In the rows, zero is written as 128.
Each path below is one point turned by a fixed rotation once a step. After each direction that follows a path, write how fast that rotation turns it, in degrees each step (0 if it stays still).
Each turn is a multiple of 5 degrees from 10 to 175, or 0.
Each row of a path follows its step; steps can be skipped.

step 0: [126 127 131 112 126 134 134 126 140 134 129 125 128 128 133 118 135 135
 131 126 132 125 116 129 136 124 122 128 127 128 141 128 128 133 123 120
 131 131 128 133 121 131]
step 1: [119 130 122 128 137 126 124 129 140 131 133 129 132 132 135 142 132 126
 138 125 131 125 138 122 132 139 114 124 130 128 125 131 129 128 130 127
 130 128 135 119 130 132]
step 2: [129 127 135 130 137 113 130 131 132 128 128 116 130 123 131 127 121 119
 130 127 121 128 134 129 126 122 124 136 129 134 139 128 136 125 130 123
 125 125 117 130 133 117]
step 3: [128 142 125 124 132 127 134 121 127 125 125 126 128 127 125 121 126 124
 136 123 134 131 114 131 145 119 121 128 126 131 127 132 127 130 134 131
 119 126 134 133 125 126]
step 4: [123 127 132 125 132 132 121 123 128 126 136 130 130 119 132 134 128 128
 138 128 129 123 130 132 124 125 118 127 121 125 121 115 118 125 133 136
 130 127 130 125 145 133]
step 5: [129 128 125 124 120 114 136 125 134 135 124 122 120 123 128 132 122 119
 123 130 127 123 128 139 122 128 120 130 114 122 131 122 130 127 120 122
 125 133 119 128 125 128]
step 6: [125 134 124 127 125 120 132 125 126 126 127 134 122 142 138 118 125 136
 142 125 120 130 130 130 137 130 122 134 127 126 119 135 121 126 124 126
 123 135 133 129 125 126]
step 7: [119 116 139 131 135 120 119 128 124 134 132 130 125 124 131 123 128 137
 131 121 132 112 132 124 129 128 124 128 125 128 126 122 126 126 140 129
 132 123 125 136 125 127]
step 8: [122 127 124 134 132 122 139 122 118 133 118 127 123 128 122 129 125 114
 126 136 125 117 122 131 127 128 117 117 132 125 130 134 130 128 127 133
 129 126 124 122 123 128]
step 9: [126 136 130 128 126 134 136 135 121 129 133 132 128 123 131 109 128 127
 138 129 119 135 134 134 126 134 127 124 122 124 131 132 124 127 135 135
 129 133 127 126 135 119]
Directions:
[131 126 125 128 127 129 128 127 124 130 130 130 129 131 130 128 127 126
 129 127 128 131 131 127 128 128 125 128 131 129 128 125 128 128 129 129
 129 129 130 128 131 127] | 145

step 0: [124 131 131 125 119 127 129 130 132 115 131 122 121 132 126 134 127 133
 133 130 130 122 121 134 136 134 135 129 118 123 133 133 123 126 128 133
 125 124 134 136 123 118]
step 1: [118 128 121 134 125 126 126 126 131 130 125 122 116 131 126 130 126 135
 131 130 125 134 127 132 129 129 123 134 125 116 125 138 122 126 134 135
 115 123 134 129 123 134]
step 2: [130 120 129 127 129 132 125 132 145 136 125 125 121 131 123 134 122 128
 124 133 124 130 129 118 130 133 120 131 124 123 125 131 136 136 132 132
 119 132 126 130 124 134]
step 3: [132 124 121 128 128 127 122 133 141 127 134 122 134 120 115 130 123 132
 125 131 119 131 129 123 133 128 134 126 130 131 129 130 138 125 129 116
 122 130 123 124 125 132]
step 4: [132 126 119 135 130 132 122 123 129 132 132 125 141 121 125 125 135 139
 122 125 130 138 127 123 135 125 125 129 126 142 129 133 131 129 124 127
 130 131 135 123 129 129]
step 5: [137 134 134 131 128 136 129 139 122 126 124 125 144 124 130 133 134 130
 126 126 128 135 128 128 132 126 123 130 125 131 130 123 133 137 118 129
 127 124 135 131 124 121]
step 6: [123 132 136 141 124 124 138 132 120 124 120 128 135 125 125 131 123 134
 130 128 119 129 127 132 125 125 117 130 131 130 132 123 125 119 122 128
 132 121 127 129 122 120]
step 7: [125 131 136 137 127 115 129 126 124 132 125 127 122 135 126 129 125 132
 127 135 136 122 128 127 131 130 114 128 134 127 139 123 127 130 121 136
 134 125 128 118 126 131]
step 8: [131 133 133 124 125 124 129 132 129 126 139 116 117 130 127 127 116 123
 127 124 133 125 130 127 129 130 128 126 133 121 132 131 130 130 120 133
 138 128 125 123 114 131]
step 9: [124 129 124 127 127 129 121 124 131 133 132 123 126 126 125 122 118 126
 124 120 131 135 135 129 119 130 135 137 125 117 131 139 121 122 121 129
 132 131 121 117 129 125]
Directions:
[128 124 129 128 126 127 130 127 132 128 129 126 128 132 130 125 128 127
 127 128 129 129 131 128 127 129 130 130 127 126 128 130 128 127 129 127
 125 128 129 127 126 130] | 45

step 0: [131 123 126 128 135 131 129 127 132 122 130 129 133 122 140 123 128 129
 132 136 121 134 129 135 142 122 121 134 129 122 130 131 129 121 123 139
 126 124 131 128 126 126]
step 1: [124 131 126 135 127 122 132 128 136 120 124 127 128 130 135 122 127 120
 124 132 121 129 125 133 135 117 126 134 132 129 141 126 128 126 139 136
 124 125 133 124 128 127]
step 2: [133 128 117 133 137 136 131 133 136 125 125 124 132 121 130 124 133 125
 132 133 121 130 122 124 128 121 124 131 132 129 132 132 126 126 140 127
 131 129 138 123 120 130]
step 3: [124 129 123 127 129 127 131 129 133 124 125 115 136 122 138 128 125 130
 132 141 122 134 124 132 131 117 122 128 134 125 130 134 129 119 125 122
 128 125 130 132 124 128]
step 4: [115 127 122 132 125 132 132 125 133 121 128 131 130 130 135 125 119 119
 131 140 122 129 125 134 127 125 128 132 125 121 137 127 125 123 132 129
 133 128 138 132 124 130]
step 5: [120 127 127 136 138 131 125 133 136 118 124 124 124 127 130 131 130 132
 133 135 116 125 124 125 126 123 130 136 120 133 132 132 124 127 134 127
 127 124 136 130 121 130]
step 6: [120 128 124 128 126 135 123 136 135 125 120 121 131 128 132 129 127 129
 124 141 121 131 125 127 136 122 126 132 126 131 124 130 124 116 132 123
 127 137 124 130 125 135]
step 7: [124 130 125 131 127 135 124 119 126 117 124 120 130 128 126 117 122 128
 126 147 124 129 126 131 126 126 129 129 120 130 131 127 125 123 134 125
 134 129 130 134 132 127]
step 8: [119 122 125 136 132 137 129 127 129 118 125 130 129 131 132 124 127 136
 127 140 131 118 121 130 124 123 127 132 123 135 126 134 118 127 127 132
 128 123 126 129 120 131]
step 9: [127 129 129 123 130 135 127 134 122 118 127 132 131 136 133 129 131 134
 128 137 122 129 129 129 137 117 130 134 118 126 126 132 118 118 135 131
 126 129 122 130 126 126]
Directions:
[129 126 130 128 126 129 128 127 129 125 132 125 127 127 129 127 131 127
 129 125 128 128 125 131 128 127 131 128 128 128 128 127 128 127 128 128
 129 131 127 129 126 130] | 0
[131 129 129 127 126 129 129 127 127 126 126 129 127 129 130 128 124 124
 126 129 128 128 127 129 125 128 130 129 127 126 129 125 129 129 132 127
 126 128 128 128 131 129] | 125

step 0: [120 134 127 118 126 123 125 120 123 124 133 126 117 135 134 134 134 133
 131 123 127 133 139 124 127 129 120 136 126 135 131 129 129 123 125 123
 132 121 137 128 130 132]
step 1: [126 126 120 126 124 125 120 134 133 132 133 131 123 130 137 124 132 125
 131 120 129 125 136 135 133 127 135 127 113 130 125 142 126 127 130 131
 130 120 131 133 122 127]
step 2: [133 126 116 137 139 127 135 131 118 123 131 132 121 124 135 125 131 124
 130 134 135 123 129 134 138 124 125 129 127 122 121 129 128 129 121 131
 131 124 127 133 126 135]
step 3: [136 122 122 127 131 120 123 124 126 123 121 136 132 132 132 136 127 125
 131 126 141 131 126 126 124 129 122 132 131 139 128 118 123 136 118 131
 129 123 131 135 126 129]
step 4: [118 123 133 126 119 112 128 129 125 124 129 133 126 125 137 130 124 130
 127 130 127 140 124 115 131 123 130 133 126 132 128 135 121 131 127 128
 125 123 128 128 120 131]
step 5: [128 135 127 121 140 120 138 120 128 129 126 127 121 132 139 135 130 124
 126 131 125 127 131 128 131 132 128 124 121 130 129 141 128 129 135 125
 118 120 123 129 126 130]
step 6: [129 124 126 119 143 129 125 122 118 132 137 135 127 139 130 127 129 125
 133 121 127 124 134 127 132 121 128 125 124 127 128 125 128 124 132 130
 135 126 136 136 122 134]
step 7: [123 120 119 127 128 124 128 127 139 124 141 139 134 123 128 122 126 129
 134 127 132 128 129 137 128 130 126 134 127 134 126 131 124 128 124 132
 131 124 131 131 127 143]
step 8: [138 129 119 134 121 123 133 123 126 113 130 133 122 120 133 135 124 130
 141 129 129 135 129 127 130 124 122 123 130 133 123 132 127 125 129 125
 128 121 126 130 126 126]
step 9: [133 124 122 127 128 124 123 127 124 133 124 134 123 129 134 131 131 132
 127 130 125 128 137 114 133 132 116 123 119 133 137 125 120 130 123 121
 124 122 125 130 124 129]
Directions:
[129 130 129 130 126 127 132 129 128 128 126 130 128 124 131 126 128 127
 129 128 126 127 129 128 124 128 130 127 128 128 126 132 128 127 129 131
 128 128 127 129 128 129] | 115
[129 126 129 129 126 128 130 127 127 128 130 129 127 126 127 130 129 128
 128 130 127 128 127 124 126 127 128 130 127 130 130 125 129 133 128 130
 125 125 127 126 127 125] | 70

step 0: [140 125 125 123 133 124 121 124 124 132 141 132 128 125 133 119 126 128
 121 141 128 121 130 131 131 134 127 130 127 130 133 123 123 134 124 127
 117 130 134 137 124 123]
step 1: [119 136 132 132 125 125 136 132 130 120 127 131 130 122 124 124 130 128
 130 124 124 126 129 119 126 128 115 130 132 126 141 126 125 130 125 136
 131 124 122 110 126 128]
step 2: [127 128 125 140 132 130 128 121 131 131 125 120 119 133 117 134 126 132
 125 120 133 127 123 128 128 133 141 130 128 121 119 118 124 120 135 125
 128 131 131 131 131 135]
step 3: [135 129 127 119 118 128 131 131 126 131 124 132 135 121 129 124 125 126
 124 138 127 132 131 138 133 126 133 123 123 128 127 137 132 137 126 111
 123 124 124 127 123 136]
step 4: [121 123 128 130 134 120 126 117 127 127 124 133 138 123 131 139 132 127
 132 118 122 123 129 134 122 125 121 135 125 138 131 130 129 132 119 141
 127 134 129 127 130 122]
step 5: [127 130 128 127 127 135 125 128 133 124 123 114 114 138 125 122 120 125
 130 128 125 125 129 120 123 119 130 120 126 123 130 130 128 126 130 132
 143 124 131 137 124 129]
step 6: [132 122 125 122 130 131 135 134 120 136 135 134 133 138 137 125 135 123
 121 134 135 127 127 135 125 140 130 131 129 122 125 123 125 124 125 118
 126 128 132 124 120 121]
step 7: [126 134 130 131 132 121 127 134 131 120 132 128 137 128 128 133 127 136
 143 124 136 142 134 126 129 125 126 131 131 132 134 133 130 132 125 133
 125 123 116 119 132 129]
step 8: [129 125 120 128 130 130 121 125 130 129 130 129 118 123 123 132 123 136
 119 127 127 125 122 122 132 130 127 132 124 133 114 125 141 118 136 134
 134 125 136 135 133 130]
step 9: [131 121 129 125 122 136 133 127 127 126 132 129 123 122 129 121 132 118
 126 142 124 129 126 124 131 129 125 114 129 135 130 127 122 135 124 114
 124 133 119 128 127 122]
Directions:
[129 128 130 127 130 126 129 127 125 127 128 131 128 127 130 127 127 129
 129 128 128 129 131 129 128 126 127 129 128 124 125 128 128 130 127 129
 124 126 126 129 127 127] | 110

step 0: [126 128 113 132 135 135 131 124 129 130 134 120 118 123 128 129 122 130
 121 126 133 124 121 132 130 130 127 125 130 128 134 124 127 125 133 126
 137 134 126 121 115 131]
step 1: [126 131 124 135 128 125 131 124 130 131 132 127 126 131 130 117 126 122
 135 120 136 127 116 126 127 135 128 129 140 123 140 133 139 127 124 123
 125 136 131 125 128 125]
step 2: [123 126 128 132 124 128 130 121 127 138 139 137 132 130 134 128 124 128
 130 128 141 132 122 121 130 125 129 123 123 124 138 133 119 125 124 137
 129 127 122 119 125 123]
step 3: [127 122 130 124 115 132 130 122 132 131 141 125 136 127 142 122 126 132
 130 128 128 118 132 133 125 129 129 132 132 129 133 135 123 133 127 129
 129 139 123 130 126 130]
step 4: [132 129 114 124 124 131 115 117 128 130 137 123 120 130 129 119 129 132
 117 125 129 132 126 132 130 126 137 133 127 131 132 129 126 132 128 134
 127 127 120 129 125 128]
step 5: [123 133 121 118 120 127 126 122 130 136 124 120 131 126 116 126 123 124
 131 120 133 127 126 141 128 130 134 127 135 130 135 129 128 122 128 129
 123 138 128 123 122 127]
step 6: [122 136 113 130 127 137 127 124 131 141 136 126 128 121 128 126 122 120
 130 138 137 129 123 123 127 130 128 123 132 127 122 127 126 123 125 122
 127 130 125 125 124 127]
step 7: [127 124 130 135 127 123 131 131 131 138 133 125 131 131 130 121 124 127
 127 137 133 124 115 134 134 138 127 126 140 132 135 138 121 130 129 125
 128 130 122 134 126 125]
step 8: [123 131 127 129 126 128 124 126 129 139 142 130 136 135 131 116 133 128
 121 124 128 124 126 124 128 127 125 138 128 131 136 120 123 125 132 132
 130 124 125 126 120 116]
step 9: [126 124 130 126 120 121 131 122 129 131 143 119 135 122 130 123 128 126
 125 124 117 134 123 131 132 128 132 128 125 133 130 125 125 125 127 130
 117 141 123 123 124 129]
Directions:
[128 125 128 127 130 126 129 129 126 127 124 130 128 126 128 130 129 130
 131 130 126 129 130 128 128 126 127 129 126 128 127 127 132 129 128 128
 129 124 129 130 130 128] | 0

step 0: [138 134 128 131 120 122 128 128 128 121 127 134 133 121 120 116 127 122
 117 127 130 127 124 141 118 130 127 127 132 130 124 127 122 129 120 130
 140 127 126 128 136 137]
step 1: [117 137 122 137 133 123 133 123 133 135 122 123 123 124 118 130 128 123
 120 127 132 130 121 123 124 125 128 127 136 138 115 125 130 129 126 125
 131 128 138 129 128 139]
step 2: [120 127 140 120 133 121 118 123 123 138 133 129 122 130 121 139 123 128
 129 133 126 138 125 132 120 130 134 126 132 122 123 118 135 134 125 128
 129 125 135 121 130 127]
step 3: [128 121 135 124 121 120 122 122 114 128 120 126 129 128 120 129 120 125
 133 124 127 122 123 121 115 132 134 129 120 126 124 129 127 118 128 130
 131 138 128 135 128 119]
step 4: [125 125 122 119 127 122 127 132 133 127 129 125 134 127 126 129 137 126
 134 133 133 118 136 122 129 124 143 119 129 129 118 138 134 127 127 124
 123 139 133 138 128 125]
step 5: [133 126 133 126 136 116 121 134 132 122 121 124 123 123 143 132 136 122
 132 120 123 131 133 124 130 121 138 116 128 122 133 127 127 131 132 126
 124 130 126 120 132 131]
step 6: [138 133 124 127 124 122 126 124 128 123 128 121 134 117 130 120 115 127
 124 124 129 133 129 134 135 128 126 119 117 121 133 128 118 128 117 129
 127 137 127 128 140 131]
step 7: [125 140 108 138 137 125 129 122 128 126 132 118 125 124 132 131 126 134
 126 133 138 125 119 128 126 121 122 123 125 134 124 126 129 127 129 121
 125 127 126 135 136 127]
step 8: [121 137 122 122 127 132 120 130 128 136 135 125 124 137 122 144 133 127
 129 128 128 135 118 131 125 126 130 127 123 125 140 121 129 132 130 128
 117 121 126 123 138 130]
step 9: [127 119 137 128 122 131 127 127 122 129 129 127 129 136 120 125 128 129
 122 117 130 121 118 138 114 122 128 129 118 123 134 129 122 129 131 133
 128 125 122 140 135 125]
Directions:
[125 128 129 127 130 128 127 124 129 130 127 129 130 128 126 127 126 130
 132 129 127 129 125 127 126 128 126 130 129 129 130 127 128 128 128 126
 126 126 129 130 131 128] | 60
[133 128 129 129 126 126 127 125 127 127 130 130 127 130 126 127 128 127
 131 127 126 131 128 128 128 126 129 127 127 127 130 126 130 126 128 131
 128 127 126 128 127 130] | 120
[128 129 128 127 126 126 128 129 130 127 130 128 127 133 128 127 130 126
 132 125 131 126 127 127 125 131 127 128 128 126 129 131 128 129 127 127
 127 127 128 129 127 127] | 70

step 0: [130 132 123 127 118 126 125 126 129 123 124 124 119 130 125 133 126 124
 124 120 135 122 131 135 133 126 132 114 123 135 125 121 123 126 132 134
 131 128 127 121 118 136]
step 1: [124 129 122 119 127 124 129 133 116 128 128 121 127 130 120 131 135 117
 128 130 140 123 127 127 124 130 137 120 124 130 129 126 130 118 134 128
 125 131 132 120 134 126]
step 2: [124 128 132 133 125 130 130 139 127 130 127 125 131 119 123 132 133 116
 129 136 124 126 134 140 129 134 125 128 130 135 125 127 130 117 131 124
 129 116 132 121 133 128]
step 3: [123 122 126 126 127 134 130 140 123 128 125 133 133 135 126 127 127 121
 128 126 122 141 133 136 133 118 123 127 125 135 129 134 140 125 128 126
 123 124 122 130 130 124]
step 4: [128 134 127 133 137 139 127 137 134 121 120 128 130 135 129 131 132 121
 128 131 131 139 124 121 126 128 114 133 129 126 135 123 136 130 125 131
 130 127 128 131 130 125]
step 5: [132 122 127 135 130 135 133 131 129 125 123 128 120 129 132 129 134 132
 135 128 120 134 123 118 128 129 120 126 131 129 125 129 122 139 135 136
 135 126 116 123 129 119]
step 6: [140 118 125 125 140 130 133 132 127 130 129 131 126 133 126 132 133 137
 121 132 132 131 125 121 131 128 137 132 133 132 123 130 124 142 123 133
 131 127 129 122 130 134]
step 7: [128 134 127 128 130 132 128 132 137 142 122 118 127 128 130 134 121 136
 124 123 135 127 137 124 128 131 138 123 134 131 125 129 119 135 125 132
 131 122 128 124 123 132]
step 8: [129 129 115 118 127 121 127 124 121 134 129 115 127 126 120 131 116 130
 126 131 129 135 139 124 119 132 131 128 126 129 122 132 127 129 136 127
 127 131 126 127 122 132]
step 9: [132 136 126 125 134 123 125 127 131 126 119 124 128 123 114 123 128 131
 125 135 126 122 136 138 119 129 124 133 130 133 128 136 127 116 132 133
 126 128 134 126 121 129]
Directions:
[125 128 127 129 126 127 128 129 130 128 130 131 125 131 127 131 128 123
 130 129 129 128 127 129 129 128 129 131 127 129 129 130 128 128 127 128
 130 127 128 128 128 125] | 35

step 0: [119 127 125 126 121 120 124 128 134 121 126 130 128 126 116 132 127 131
 124 126 124 127 128 131 127 127 136 120 120 116 133 131 120 128 119 125
 124 126 128 127 132 137]
step 1: [128 131 130 121 135 123 121 132 125 126 124 127 131 114 123 118 137 134
 136 127 128 130 123 128 127 116 133 127 125 132 130 124 133 127 128 122
 134 127 131 130 124 119]
step 2: [119 133 126 130 123 129 129 118 139 115 125 131 138 124 125 128 128 118
 126 129 129 129 134 126 129 124 130 130 131 137 134 128 121 127 124 133
 130 130 136 134 131 130]
step 3: [130 126 125 123 127 123 119 126 124 121 121 131 130 118 121 126 121 124
 128 124 131 119 120 125 126 123 130 121 126 124 126 127 133 120 130 125
 120 129 122 117 136 127]
step 4: [131 128 122 123 127 122 128 133 130 122 126 131 122 116 125 120 124 132
 125 130 130 134 130 129 128 128 132 136 129 125 136 125 116 124 120 133
 141 130 133 132 126 126]
step 5: [118 126 134 132 123 125 121 127 137 126 128 136 138 120 123 128 133 133
 129 120 131 120 129 129 122 126 131 126 120 130 134 129 138 134 126 134
 130 130 131 125 132 132]
step 6: [131 126 131 124 134 121 123 123 127 120 126 130 130 114 126 124 131 129
 134 128 125 133 132 129 137 122 131 124 124 132 128 131 116 118 125 124
 120 122 120 134 131 130]
step 7: [128 133 123 128 124 124 122 126 141 121 122 125 125 126 122 130 133 127
 124 133 135 122 118 120 129 121 138 130 132 127 135 124 133 123 122 128
 132 131 136 131 126 126]
step 8: [117 123 122 125 129 125 133 124 123 123 120 130 135 119 116 130 120 129
 136 123 133 128 133 135 125 117 123 130 125 125 132 126 126 129 125 127
 130 125 127 125 136 126]
step 9: [136 133 123 128 133 124 120 124 129 122 124 139 134 112 131 119 130 127
 115 130 126 131 127 125 122 129 138 130 125 132 127 126 127 131 124 126
 127 129 130 126 126 131]
Directions:
[132 127 128 126 132 126 130 128 125 126 130 127 129 126 129 127 130 129
 128 126 127 127 126 126 128 129 128 132 129 129 130 127 127 127 129 125
 129 128 129 129 127 130] | 140

step 0: [126 122 141 123 125 118 122 130 125 124 119 132 117 135 130 124 125 132
 125 126 130 121 132 140 129 130 132 127 132 127 127 131 121 137 126 125
 130 120 123 119 125 126]
step 1: [125 123 137 122 122 122 121 135 123 120 131 123 121 126 127 131 128 130
 125 127 121 124 127 135 141 137 127 130 126 128 130 131 127 136 135 127
 119 127 117 125 126 117]
step 2: [121 130 133 121 130 130 129 126 123 128 128 120 114 127 123 128 133 128
 122 130 122 125 127 137 128 125 132 131 132 124 127 130 115 136 133 122
 128 125 114 119 126 124]
step 3: [116 129 138 132 127 132 123 126 121 128 122 130 128 127 124 130 124 132
 129 133 120 127 136 134 141 129 138 132 126 120 129 132 123 139 132 120
 125 126 121 126 125 126]
step 4: [123 127 135 116 117 131 122 120 122 123 123 135 124 123 129 137 126 130
 131 127 127 121 136 138 128 129 128 125 128 122 124 132 122 135 133 125
 133 119 120 123 127 123]
step 5: [121 128 140 124 121 124 123 126 126 129 130 132 116 130 132 130 130 128
 128 127 126 122 133 135 134 130 131 121 125 125 129 136 135 133 130 124
 118 124 112 128 120 132]
step 6: [125 126 136 125 129 127 119 124 116 127 136 127 122 127 124 138 130 130
 122 132 123 132 133 140 127 126 128 130 126 132 122 131 122 134 136 129
 121 121 114 126 132 132]
step 7: [120 120 138 127 130 130 131 122 126 128 121 125 131 128 130 133 125 134
 124 133 127 127 133 139 131 125 133 123 125 129 137 130 118 136 125 124
 120 121 113 125 125 130]
step 8: [128 121 136 119 123 132 121 130 123 126 123 136 129 124 131 132 127 136
 129 135 120 123 133 139 134 132 129 134 124 133 127 128 122 136 128 131
 133 128 115 126 121 133]
step 9: [122 127 124 118 121 125 120 124 128 122 123 126 121 121 129 128 123 127
 129 129 123 126 133 130 132 119 125 126 126 127 130 132 123 136 127 133
 120 126 107 127 120 130]
Directions:
[128 132 126 129 125 130 130 126 125 128 129 129 127 126 127 127 125 127
 128 128 127 127 127 129 129 127 127 129 131 126 127 130 128 128 127 124
 128 131 129 128 126 125] | 45
